data =
+0.54, -2.98, -1.75, -1.73, -0.68, -0.16, -0.11
+1.93, -4.28, -0.36, -2.45, -2.66, +0.89, -0.32
-0.71, -4.97, -0.21, +1.20, -2.80, -1.21, -0.20
Counting starts at 1.
The entry in row 1 and column 1: +0.54
The entry at row 3, column 1: -0.71
The entry at row 1, column 2 -> -2.98
The entry at row 2, column 3: -0.36
The entry at row 1, column 3 is -1.75
The entry just right of +1.93 is -4.28
The entry just right of -2.45 -> -2.66
The entry directly below -0.32 is -0.20
Which number is the entry just right of the smallest entry? -0.21
The entry directly above -0.20: -0.32
Which number is the entry directly above -2.45? -1.73
Which number is the entry directly below -1.73? -2.45
The minimum is -4.97
Which number is the entry directly below +0.54? +1.93
Which number is the entry just right of -0.68? -0.16
The entry directly below the centre entry: +1.20
Which number is the median entry? -0.68

-1.06  +3.38  +1.71  -4.81  -0.33  -2.28  -2.34  +2.75  +4.69
The 2nd entry from the left is +3.38
The second entry from the right -> +2.75
Read off the 1st entry.
A: -1.06
Read off the third entry from the left.
A: +1.71
Read off the third entry from the right.
A: -2.34

A =
[[ 0.090  0.085  0.093  0.160 -0.002  0.028  0.078 -0.013  0.132]
 [ 0.074 -0.203  0.149 -0.050  0.117  0.091  0.065 -0.019  0.073]]
The entry directly below the largest entry: -0.050
The entry in the bottom-right corner?
A: 0.073
The entry in the bottom-left corner?
A: 0.074
The second entry, reading row by row?
A: 0.085
The third largest entry is 0.132
The fourth entry in reading order: 0.160
The entry directly above -0.019 -> -0.013
The top-left entry?
A: 0.090
The third smallest entry is -0.019
The 3rd entry from the end, reading row by row?
A: 0.065
The entry directly above 0.065 is 0.078

a =
[[-115.0  -40.0   -7.2   96.5  121.4]
 [ -48.0  -40.0  -48.0  -19.8  -21.5]
 [ -53.0  -43.5  -23.7  -29.4   -1.2]
 [   9.0  -67.4  -21.3 -143.6  -82.7]
 [ -65.6  -55.9    5.9  -18.8   57.2]
 [ -75.0  -18.2  -82.2   44.5  -63.1]
 [ -44.2 -113.9  138.2 -102.3  225.9]
 [-128.7  -14.9  -53.0  137.3   62.7]
 [ -50.7  -30.8  -70.2  -27.2  -89.7]
 [ -54.7  -65.3   10.8  -36.0   51.3]
 [ -25.1 -126.0  168.5 -134.0  263.9]
 [  -5.6  -46.7  -91.1 -103.6 -152.9]]
Give the entry just right of 168.5.
A: -134.0
Give the last entry in the row that holds the smallest entry.
A: -152.9
The 2nd entry in reading order -> -40.0
Give the entry just right of -65.3.
A: 10.8
The first entry on the diagonal from the top-right corner: 121.4
Give the 2nd smallest entry.
A: -143.6
The 1st entry, reading row by row is -115.0
Give the second entry on the diagonal from the top-right corner.
A: -19.8
The second entry on the main diagonal -> -40.0
The third largest entry -> 168.5
The entry directly above -5.6: -25.1
The entry just left of the smallest entry: -103.6
The entry just left of 225.9 is -102.3
Give the bottom-left entry.
A: -5.6
Give the 2nd largest entry.
A: 225.9
Give the entry just left of -29.4.
A: -23.7
Give the 3rd entry from the end, reading row by row.
A: -91.1
Give the entry just left of -89.7.
A: -27.2
Give the entry directly above the smallest entry.
A: 263.9
Give the entry directly below -23.7.
A: -21.3
Give the entry directly above the largest entry.
A: 51.3

arr =
-5.51, -0.96, -0.22, -0.58, -0.40, +0.00, +0.84, -1.10, -0.17, -0.52, -0.06, -3.92, +0.48, +0.33
+6.00, -1.49, -0.72, -1.43, +0.86, +0.19, +0.89, -1.25, -0.18, -1.69, +0.10, +2.72, +0.50, +0.37
+0.24, +2.56, -0.04, +1.71, -1.18, -2.44, -2.28, +2.41, -1.19, +2.49, -1.24, +0.48, -0.27, -0.71
-1.65, +3.51, -0.07, +1.85, -0.69, -2.86, -2.99, +1.76, -0.19, +3.26, -0.86, -0.28, +0.56, -1.59
+2.23, -1.53, -1.12, -1.42, +0.55, +0.78, +0.63, -1.55, +0.06, -0.88, +1.06, +2.07, +0.59, +0.71
+1.13, +1.99, -0.07, +0.86, +0.00, -1.57, -2.23, +0.94, +0.30, +3.03, -0.80, +1.83, -0.22, -1.04
-3.40, -2.50, -0.36, -1.10, +0.29, +1.06, +1.18, -1.48, -0.25, -2.89, +0.16, -2.08, +0.00, +0.22
-1.03, -2.62, +0.44, -1.78, +1.97, +2.80, +2.33, -2.41, +0.36, -1.53, +0.87, +0.04, +0.05, +1.17
-0.93, +1.24, +0.30, +1.97, +0.65, -1.12, -2.13, +1.59, +0.46, +0.92, -0.12, -1.77, +0.20, -0.98
-1.37, +2.59, +0.49, +2.03, -1.11, -0.93, -2.50, +2.34, +0.03, +1.72, -0.80, +0.32, -0.55, -0.57
Counting starts at 1.
The top-right entry?
Answer: +0.33
The entry in row 1 and column 2?
Answer: -0.96
The entry in the bottom-right corner: -0.57
The entry in the top-left corner?
Answer: -5.51
The entry at row 2, column 1?
Answer: +6.00
The entry directly below -0.06: +0.10
The entry in row 3 and column 1 -> +0.24
The entry just left of +0.06?
Answer: -1.55
The entry just right of +0.65 is -1.12
The entry in row 2 and column 2: -1.49
The entry directly above +0.59 -> +0.56
The entry at row 1, column 3?
Answer: -0.22
The entry in row 2 and column 3?
Answer: -0.72
The entry just right of +0.49 -> +2.03
The entry directly below +0.24?
Answer: -1.65
The entry directly below +0.19 is -2.44
The entry just left of +0.92 -> +0.46
The entry directly above -2.89?
Answer: +3.03

grid =
 -72   418   206  -690   616
 460   684   -62   -86   783
-350  -220   106   386  -455
-190  -140   339   509  -293
Rows and columns are numbered from 1.
The entry in the top-left corner?
Answer: -72
The entry at row 1, column 3 -> 206
The entry at row 1, column 2 is 418
The entry at row 3, column 3: 106
The entry in the top-right corner?
Answer: 616
The entry at row 2, column 1?
Answer: 460
The entry directly below 386?
Answer: 509
The entry at row 3, column 2?
Answer: -220

B =
+1.56, -3.43, -2.91, +1.37, +0.71
+1.55, -2.84, -2.36, +0.78, +0.16
-1.37, -0.49, -0.03, +1.41, +3.01
-0.68, -0.01, -0.56, +0.84, +2.97
+0.02, -0.41, -0.62, +0.50, +1.82
-1.75, -0.78, -0.71, +2.36, +3.87
-2.26, +0.01, -0.45, +2.30, +4.24
+1.08, -0.54, -1.03, -0.32, +0.98
-2.84, +0.31, +0.14, +2.49, +4.74
-2.08, -3.65, -1.61, +3.79, +2.97
-2.03, +0.02, -0.13, +1.97, +4.12
+0.85, -2.46, -3.26, +0.82, +0.56
Rows and columns are numbered from 1.
Give the entry directly below the largest entry.
+2.97
Give the entry directly above the largest entry.
+0.98
The entry at row 1, column 1 is +1.56
The entry directly above +0.16: +0.71
Give the entry directly above -0.49.
-2.84
The entry at row 3, column 1: -1.37
The entry in row 1 and column 2: -3.43
The entry directly below +0.14 -> -1.61
Give the entry at row 2, column 1.
+1.55
Give the entry just right of -2.03.
+0.02
The entry in row 1 and column 3 is -2.91
Give the entry directly above +0.85.
-2.03
The entry just left of the smallest entry is -2.08
Give the entry just left of +1.82.
+0.50
The smallest entry is -3.65
The entry directly above -1.75 -> +0.02
The entry in the bottom-left corner: +0.85
The entry just left of +1.41: -0.03
The entry just left of -0.32 is -1.03
Give the bottom entry of the column that holds the smallest entry.
-2.46
Give the entry just left of the largest entry.
+2.49
The entry in the bottom-right corner -> +0.56
Give the entry just right of -1.75.
-0.78
Give the entry just right of -0.78.
-0.71
Give the entry just right of -3.26.
+0.82
The entry just left of +0.78 -> -2.36
